Families of rows that turns and mirrors carry onto each other, the same ones carrying the whole set onto itself: the rest of each named row's family, in list order
5 families of 8 rows
Q_701: [-20.7  14.4 -11.8  38.2  22.4 -11.6   5.2  24.1  15.4 -21.2 -12.7  -3.9
   5.2   3.8   4.7 -23.7  -5.2 -40.5   0.4   1.7  13.4  17.6  -3.3  -2.1
  19.3  11.9   5.1 -15.6   9.8  29.7]
Q_563: [ 12.0   9.1 -31.7  -8.7  14.5 -19.7 -11.7  36.4  13.3 -18.5   6.9   0.4
   9.4  16.5  17.4  21.8   2.3 -16.5   6.1  -4.5 -27.4   6.4  16.5  12.6
  -3.9 -30.7  34.7 -19.6 -44.7  -6.6]
Q_57: [  6.5   9.6  -3.7  16.4  34.0  -3.7  -4.6 -16.0   0.3 -17.0 -28.9   4.9
   2.2  33.0 -17.4 -33.2   2.4 -18.4   9.0 -11.8  15.1  -2.5 -25.1  -0.3
   3.2  15.0  -5.7 -16.2  48.9   0.9]
Q_73: [ 31.1  -6.0 -37.1 -10.3  -1.8   6.5  16.2  15.7  23.2   5.7 -10.8  -1.7
 -23.1  20.1   7.1  20.8  28.4  -4.7  20.3 -17.3 -15.6   6.9   9.2  27.6
   2.4 -17.8  23.9  -9.5 -26.2 -28.0]
Q_604: [ -1.6  13.9  -8.9   4.3  20.1  -6.8  -2.1 -31.4  10.9 -19.8 -23.5  -2.4
 -12.4  12.0 -27.7 -26.8  13.7 -17.8   7.1 -10.9  21.8  11.8 -24.1   7.8
   5.3  10.4   0.1   0.7  52.3 -12.5]
Q_201: [  5.9  11.6 -10.2  12.1  29.0 -12.8 -19.0 -14.5   8.1 -25.8 -29.9  -3.5
  -2.4  17.8 -17.1 -32.8   1.9 -23.2   5.6 -18.3  25.3  21.4 -12.6   1.4
   3.3  14.8   7.8  11.3  53.1 -10.6]
Q_814: [ 24.6 -13.1 -32.7   5.9   4.0  -8.2   6.5  22.3  17.2  -6.8 -21.8 -14.5
  -8.1  19.5  -4.1  14.3  30.2   1.5  13.0 -17.8 -32.8  -4.9  14.1  26.2
   6.0 -25.8  20.2 -19.0 -32.8 -25.8]
Q_139: [ -7.3  18.8  -8.5   1.7  33.2 -14.6   3.7   5.0  -9.0 -24.1   0.7  -2.0
  20.0  25.7  -3.8 -29.8 -26.2 -25.6  -4.0   7.7  23.2  27.4  -9.2 -15.1
  -1.6  10.3   6.7 -10.5  26.7  20.0]
Q_261: [ 13.5  12.8 -20.5 -29.8  -0.1 -18.2  -6.1  -2.3  11.1 -20.5  26.7  22.7
   4.0  40.3  22.1  31.1   5.2 -12.3   2.4  -3.4 -18.2  14.8   1.0   0.2
 -10.2 -25.2  41.0 -22.6 -11.8 -26.9]
Q_917: [ 35.6   3.2 -23.2 -30.7  11.0   4.1  -6.1 -10.7  23.6 -13.7  -4.4   9.6
 -21.0  36.2   6.4  10.8  32.3   0.8  25.3  -9.8 -20.3  11.1   7.9   9.9
 -14.8 -26.2  22.8 -15.2  -1.0 -44.8]
Q_380: [ 28.8   2.3 -15.0 -23.2  13.2  -2.3 -17.8  -4.5  22.6  -8.6   6.5  22.3
 -11.4  41.8  11.0  15.8  24.4  -1.4  12.9 -15.6 -25.4  10.0  -5.9  28.7
 -26.4 -19.9  23.4  -6.2   1.2 -49.7]
Q_732: [ 35.6 -13.6 -16.2 -18.8  13.7   1.6 -22.6  -6.0  20.6 -13.8 -14.6   7.8
  -2.2  39.4 -18.6   8.5  36.7  13.4  12.0 -12.4 -24.5   5.3   3.9  20.4
 -13.8 -24.2  26.9 -11.6  -2.5 -37.8]
Q_76: [-17.6  29.2 -25.0  14.5  25.4 -23.9  16.1  13.6   6.5 -15.1   2.2  -7.2
   4.4  -6.4   2.6 -11.2 -26.3 -50.0  -7.0  -3.9  18.5  15.5 -15.2   6.0
  11.9   8.0   6.1  -6.7  10.4  20.6]
Q_342: [-13.1  10.7 -15.6  34.9  20.0  -3.1   5.0  10.8   4.8  -7.9 -39.7  -5.1
  -9.6   9.0 -12.7 -25.3   0.5 -24.5  15.4 -15.5  18.0  -8.8 -18.7  11.6
  27.3  16.7  -3.7 -14.9  22.7   8.0]
Q_46: [-15.7  15.9 -24.9  25.3  26.4 -27.0   7.8  26.4  11.3 -26.2  -9.7 -14.3
   5.9   3.1   0.7 -22.1 -12.2 -46.4 -14.1 -10.2  21.7  23.9  -6.1   5.8
  15.2  10.2  -5.3   1.9  13.3  11.7]
Q_36: [ -2.6  25.0  -7.0   4.8  33.1 -31.1 -14.7   1.8   6.9 -30.9  -7.0   3.3
  20.5  18.5   0.6 -25.7 -19.5 -43.9  -7.0  -6.0  27.2  30.7 -13.3  -3.8
   0.2   8.9  10.0   2.2  36.8   0.2]
Q_542: [-12.7  11.1 -30.7  25.1  17.3 -10.3  24.5   2.1  11.3 -12.9 -29.4 -17.7
 -17.9  -8.0 -20.9 -17.8   4.6 -33.9   8.5 -16.4  15.6   3.5 -15.4  16.4
  22.7  11.1  -9.7  -7.8  24.1  -0.7]
Q_684: [ -0.8   0.3 -12.4  44.5  21.5   1.4   8.7   5.8  14.2 -12.3 -39.1 -10.1
  -9.4  10.8 -14.3 -31.4  11.2 -21.9  14.7 -12.8  11.7   8.3  -5.9   5.8
  17.9  19.8   5.9 -10.0  30.9  13.3]
Q_766: [-14.2   4.1 -22.2  17.6  20.1   8.1   8.1   9.1  -1.1 -16.0 -39.8 -13.4
  -7.4   7.9 -23.9 -30.9   3.2 -15.7  19.3  -4.4  26.2  20.9 -10.3   9.2
  21.0  13.7  -4.5 -12.7  27.7  -2.7]
Q_640: [ 18.3  -6.0 -43.6  -3.2  -6.0   6.8  11.0   3.9  19.1  -6.3  -6.6   2.7
 -33.5  24.1   2.1  29.1  29.7   3.4  19.1 -20.9 -25.9  -1.1   6.5  21.2
   4.4 -12.3  34.5 -15.8 -11.1 -32.2]
Q_571: [-32.5  17.6 -17.9  30.5  23.6  -7.4  -1.5  27.3   5.1 -19.2 -12.4   9.8
   9.3   0.9  -6.7 -17.4 -17.9 -40.1   0.2   0.0  17.4   8.5 -18.9   1.7
  13.2   5.9   7.1 -15.3  11.3  22.5]
Q_983: [  0.4   5.8 -31.4   7.0   0.5 -22.4   6.2  21.0  12.9  -7.5   6.4   8.7
 -12.9  14.3  27.4  18.5  10.4 -16.9  11.1 -11.9 -36.6   2.8   5.5  23.3
  -8.0 -32.5  35.4  -5.1 -37.0 -27.5]
Q_809: [-22.2   7.6 -30.6  20.7  26.5  -3.3  22.3  26.7  -3.2 -17.2 -14.3  -8.4
   9.0   3.6 -12.7 -23.0 -20.5 -29.9   3.3   3.0  19.2  26.5  -6.5  -1.9
   9.6  12.7   0.5 -11.2  11.4  22.0]
Q_239: [ -5.8  32.5  -1.8  -8.4  27.9 -19.8 -13.2 -18.7   3.3 -24.9   7.8  10.4
   8.7  14.5  -5.6 -19.8 -20.9 -35.1  -5.8   1.1  24.7  19.2 -22.5  -4.0
  -3.8   7.3  14.6   1.3  41.2   8.6]
Q_811: [ -2.7  14.7   0.5  -0.4  28.0  -3.6  -9.6 -15.6  -6.0 -22.2 -25.5  -6.2
   3.3  31.1 -15.2 -38.1  -2.8  -7.0  14.5   1.6  29.9  22.6 -14.4  -6.0
   7.8  12.0   1.8 -10.1  43.8  -4.5]
Q_449: [ 27.0   4.7 -24.9 -25.6   0.8  -1.7 -10.6 -20.2  14.0 -15.7   0.0  18.2
 -15.3  41.5   5.2  24.5  23.8   3.4  20.7 -13.7 -20.9   7.6   1.7   8.1
  -9.2 -17.6  41.7 -20.4   8.4 -44.9]
Q_960: [  3.9   2.8 -40.1  -5.5  -7.6  -9.4  14.4  21.1  16.7 -11.1  21.8   6.7
 -13.7  23.0  21.3  36.4   9.9 -13.0   0.7  -9.2 -24.4   6.4   8.9  14.1
   4.8 -20.1  34.2 -18.9 -32.1 -13.7]
Q_883: [ 23.6 -10.7 -23.4   5.9  -1.8  -7.1   8.6   5.6  17.2   3.3 -11.8   8.0
 -17.5  28.0   8.3  17.0  26.9  -0.7  14.2 -25.2 -31.3  -1.1  -3.1  35.0
  -7.1 -19.6  28.0  -2.6 -17.7 -45.2]
Q_471: [ 12.7 -15.1 -31.5  -6.5  -7.7  -3.0  -0.6   6.6  16.9  -8.1 -11.9 -18.2
 -17.7  18.0  -6.3  23.7  21.7  14.9  13.3 -19.9 -36.7  -1.7   4.1  27.0
  -7.4 -14.2  20.0 -11.3 -23.9 -26.5]
Q_49: [ 13.5  11.6 -17.2 -37.8   6.4 -18.8 -27.4   3.8  14.1 -20.5  13.6   6.2
  15.1  29.6  13.4  30.1  -5.2  -7.2  10.9  -4.2 -29.7  17.8  -0.9   8.5
 -24.6 -21.4  32.5 -21.8 -18.2 -29.5]
Q_254: [ 19.4  11.7 -19.7 -31.0   6.8 -16.4  -9.7  -7.2  16.0 -22.5  18.0  18.0
  -2.6  31.6  19.4  14.8  15.3 -11.5   9.8   8.3 -22.0  21.4   8.7  -5.8
 -21.9 -37.7  41.6  -9.5 -14.6 -26.8]
Q_330: [ -0.7   3.9 -29.0 -14.6  -7.0 -21.0  -1.3  23.5  15.3 -17.4  10.7 -10.3
   2.5  15.4  15.6  29.7   2.2  -6.9   3.6  -8.0 -34.4   5.3   6.1  17.8
  -6.6 -21.1  21.3 -20.6 -43.3 -15.6]
Q_940: [  9.3   6.7  -0.4  19.3  31.6   1.7 -13.0 -12.2  16.3 -18.9 -30.1   9.2
   8.1  31.0 -16.8 -30.4   5.8 -23.9  15.2  -6.1  16.9  21.0 -15.2  -3.5
   0.6  19.0   8.0 -14.0  53.6   0.8]
Q_402: [ -9.3   3.7 -27.2  33.4  22.1 -10.6   5.0   9.1  14.6 -22.0 -31.9 -20.8
 -15.4   0.5 -18.9 -28.5   8.1 -25.2   1.6 -22.4  19.4  14.7  -7.6  12.7
  16.7  14.4  -5.5   9.4  29.2  -1.7]
Q_479: [ 25.0  10.6 -11.9 -31.8  21.8 -10.3 -38.9   8.4  16.6 -23.2  14.8  18.8
  15.3  37.6   5.5  14.2   8.3  -5.4   5.4   1.6 -20.0  16.8   6.5   6.4
 -22.4 -31.0  39.8 -13.9 -14.0 -19.9]
Q_808: [-10.5  21.9   2.9  13.5  32.9 -12.9 -15.7   6.8  16.5 -30.3  -4.8  13.1
  22.6  24.8   2.6 -25.0 -11.0 -43.0   0.6   6.5  19.8  30.4 -10.2 -12.4
   1.6  11.3   9.7 -20.6  34.9  17.6]
Q_926: [ 25.9  -5.9 -20.8 -30.8   1.3  -1.5 -24.0 -12.1  16.6 -13.1  -9.1   0.1
  -6.0  33.6  -9.2  23.5  14.4  15.1  17.6 -17.0 -31.8   7.0  -2.4  17.8
 -24.7 -12.3  30.7 -12.2  -1.8 -38.7]
Q_7: [  5.5  17.3 -20.6 -21.5  15.4 -16.5 -19.3   9.8  18.9 -23.2  24.2  23.6
  -6.1  31.0  29.8  17.8   6.7 -17.7   8.9  -3.4 -31.6  12.5   2.7  13.8
 -24.9 -28.6  31.9 -10.4 -19.4 -33.0]
Q_807: [-12.1  15.1  -6.6   9.6  36.8  -9.7 -11.3   0.5   5.5 -27.9  -2.5  19.8
  20.0  25.6 -12.4 -26.1 -18.1 -35.1  -6.8   4.7  15.6  14.5 -24.2 -11.7
  -8.9   4.6   4.2 -15.6  39.9  16.3]
Q_834: [ 16.5   2.5 -28.7 -10.2  -6.6 -14.8  11.7  20.7  15.9  -2.2  14.2   9.0
  -3.0  15.6  21.8  24.0   8.0 -18.2   6.8  -0.2 -17.3  15.8  11.2  11.0
  -2.0 -31.6  41.8  -4.3 -42.2 -12.6]

Same family as Q_604: Q_563, Q_814, Q_732, Q_76, Q_542, Q_239, Q_479
Same family as Q_811: Q_139, Q_380, Q_766, Q_983, Q_809, Q_883, Q_7
Same family as Q_201: Q_46, Q_36, Q_471, Q_49, Q_330, Q_402, Q_926
Same family as Q_261: Q_701, Q_684, Q_640, Q_449, Q_960, Q_940, Q_808

Families of rows that turns and mirrors carry onto each other, the same ones carrying the whole set onto itself: the rest of each named row's family, in list order
4 families of 8 rows
Q_152: [ 21.6  14.9   2.5  -9.4  19.0  -2.5  13.3 -31.3]
Q_817: [-21.6   0.1  -7.6   7.3  -6.7   2.6  -7.4  34.1]
Q_68: [ 30.9   6.6  -5.1   8.7  17.7   4.1   6.7 -29.3]
Q_667: [-16.6 -16.8  -8.5  -4.5 -12.6   9.5  -2.6  26.8]
Q_577: [ 20.7   2.8  -0.3   1.9   7.0 -18.8   6.6 -36.1]
Q_998: [-22.6   1.5  -8.4   2.7  -8.7  20.3  -2.4  27.7]
Q_384: [-17.0   9.3   9.5  -1.9   2.8 -31.0   5.5 -22.4]
Q_171: [-31.0 -11.3 -16.2  -9.9   9.2 -14.8   6.7   0.0]
Q_260: [-26.8 -22.7  -8.3  -2.4  -0.3 -15.9   9.2  -8.4]
Q_311: [28.2 35.0  3.7  6.3 -1.5 16.0 -4.7 -4.1]
Q_278: [ 34.1 -11.4 -12.3   0.3  -6.2  20.1  -1.6   4.9]
Q_474: [  9.3 -24.0 -30.1  -6.0  12.6   1.5   8.9 -10.4]
Q_176: [ -9.1  30.6  13.8   5.2  14.8 -19.4   3.1 -21.4]
Q_134: [-31.8 -15.7  -7.4 -13.3  10.6  -0.4  15.1  -0.1]
Q_181: [29.0 32.2 11.8 -1.5 -5.3 -3.3 -5.9 -7.7]
Q_347: [ 21.6 -10.3 -19.0  10.9  -2.1  18.3  -6.5  21.1]
Q_87: [-16.3  39.4  12.1   2.5  -6.5   1.7  -5.8  12.3]
Q_208: [-41.0  -6.3  -1.8   2.2   8.9  -8.1   6.7   3.2]
Q_789: [-14.5  24.7   1.3 -10.0  12.3 -29.7   3.5 -17.9]
Q_123: [-22.1  22.6  12.3 -13.2  14.0 -17.2  11.6 -17.3]
Q_478: [ 10.4 -22.1 -17.5  -8.9  16.0  14.7  15.4 -15.1]
Q_795: [  0.8 -29.3 -20.6   7.1  12.2  13.6   9.5  -4.5]
Q_234: [ 19.8  -2.5 -16.4   5.6  -4.4  33.0  -1.2  11.9]
Q_422: [-21.1  -0.9   7.1  10.6 -17.0  17.6  -7.9  21.7]
Q_551: [ -9.1  30.2  23.3  10.4 -15.2   2.8 -11.2   5.3]
Q_536: [ 25.8  12.0 -12.4  -6.3  15.9 -12.6   4.5 -28.9]
Q_457: [-20.1  26.4  16.4  -5.1 -11.4 -13.9  -6.3  13.7]
Q_310: [35.9 26.9 -0.8 11.1 -0.2  2.8 -8.5  3.0]
Q_302: [ 27.5  21.2  12.6  14.3 -11.3  16.3  -9.0  -5.6]
Q_214: [ 14.7  -9.6  -2.7  14.3 -14.6  30.2  -5.8   9.7]
Q_190: [ 10.3 -30.0 -16.4   0.9   4.5  -4.5  10.0 -20.5]
Q_30: [ -7.0  36.4  11.2   5.4  -4.2 -14.0 -10.7  15.6]

Same family as Q_134: Q_152, Q_817, Q_347, Q_123, Q_478, Q_310, Q_30
Same family as Q_422: Q_577, Q_384, Q_260, Q_551, Q_302, Q_214, Q_190

Families of rows that turns and mirrors carry onto each other, the same ones carrying the whole set onto itself: the rest of each named row's family, in list order
4 families of 8 rows
Q_381: [ 12.3 -34.1 -13.7  16.5  25.5   0.9  12.5  -7.4]
Q_327: [-33.0  -7.7  17.3  -7.1  28.3  23.9  17.6  -5.9]
Q_346: [-27.5 -31.0 -22.1  22.2   7.4  -6.7  28.0   3.0]
Q_264: [  4.5 -22.1   3.6  -1.8 -11.1  21.1 -10.2  -9.3]
Q_972: [-19.6 -37.4  -6.8   8.3  11.4  32.3   9.8  -7.2]
Q_184: [ -6.8  -0.2  22.8  -7.2  17.9  -0.7 -10.1  -1.6]
Q_669: [16.9 12.0 10.3 -6.2 -0.6 21.7 25.5  0.1]
Q_847: [  6.2  17.0 -17.9   5.0 -17.5  -6.4  13.3 -25.6]
Q_258: [-28.1  10.5 -23.9  15.0  22.6   4.4  41.4 -16.6]
Q_654: [-16.2  18.2  -6.3   2.7  17.2 -23.7  16.9 -30.9]
Q_430: [ -2.5  -0.3 -11.2   8.5 -30.0   7.0  24.3   9.7]
Q_944: [-15.5 -26.1  -6.0   8.8  10.3  40.3  14.1   3.9]
Q_145: [ -7.2 -29.8 -16.4  11.7 -19.9 -16.2   7.6 -10.1]
Q_709: [-18.6  -7.6   9.4  -6.7 -15.7 -28.1  10.4 -20.9]
Q_638: [ 7.0 12.0 11.5  1.3 29.5  8.4 28.4  9.1]
Q_314: [  2.1 -14.4  -5.2  15.2  41.2   7.2  28.0   7.5]
Q_58: [-32.5 -12.9 -11.2   5.5 -15.1  17.1  44.6  -3.8]
Q_115: [ -9.2  -6.9 -35.9  16.5 -10.5  12.0  28.9 -28.0]
Q_375: [  5.0  -9.3   2.1  -8.0  -7.6  35.1  35.7 -18.6]
Q_105: [-32.9  -1.4 -22.3  11.7  18.9  -0.3  37.9 -32.5]
Q_149: [-32.4  -0.9  -0.1  11.4  22.3 -19.4  29.6  10.3]
Q_868: [-10.1   1.7  25.9 -15.1   7.8   6.7  -5.3  -9.9]
Q_777: [-14.9 -20.3   8.0 -13.0   7.7  22.9  36.8 -36.0]
Q_306: [-32.1 -16.1  14.1  -1.5  35.7  13.8  10.4  -6.6]
Q_614: [-15.6  30.3  -3.5   0.5  11.9 -14.1  24.8 -22.6]
Q_328: [-43.1  -4.5   8.1  -8.1  -0.8  -8.0  36.6 -18.3]
Q_376: [ -3.5  -4.0 -39.6  24.8  -0.5   7.8  25.9 -14.6]
Q_946: [  8.7  10.4 -22.3  12.9  -7.0 -17.6   4.5 -21.0]
Q_635: [  9.4 -15.0   1.4   4.0  -5.6  20.5 -10.3   4.8]
Q_324: [ -7.7  16.3   6.2   4.1  -5.9 -19.8  16.7  14.5]
Q_925: [ 12.2 -30.3   2.9   0.5  15.0 -12.0   1.9 -28.1]
Q_16: [ -7.9 -22.7  14.6 -13.8  16.8  -3.8  18.0 -41.1]

Same family as Q_638: Q_381, Q_669, Q_314, Q_375, Q_777, Q_925, Q_16
Same family as Q_115: Q_847, Q_258, Q_654, Q_105, Q_614, Q_376, Q_946

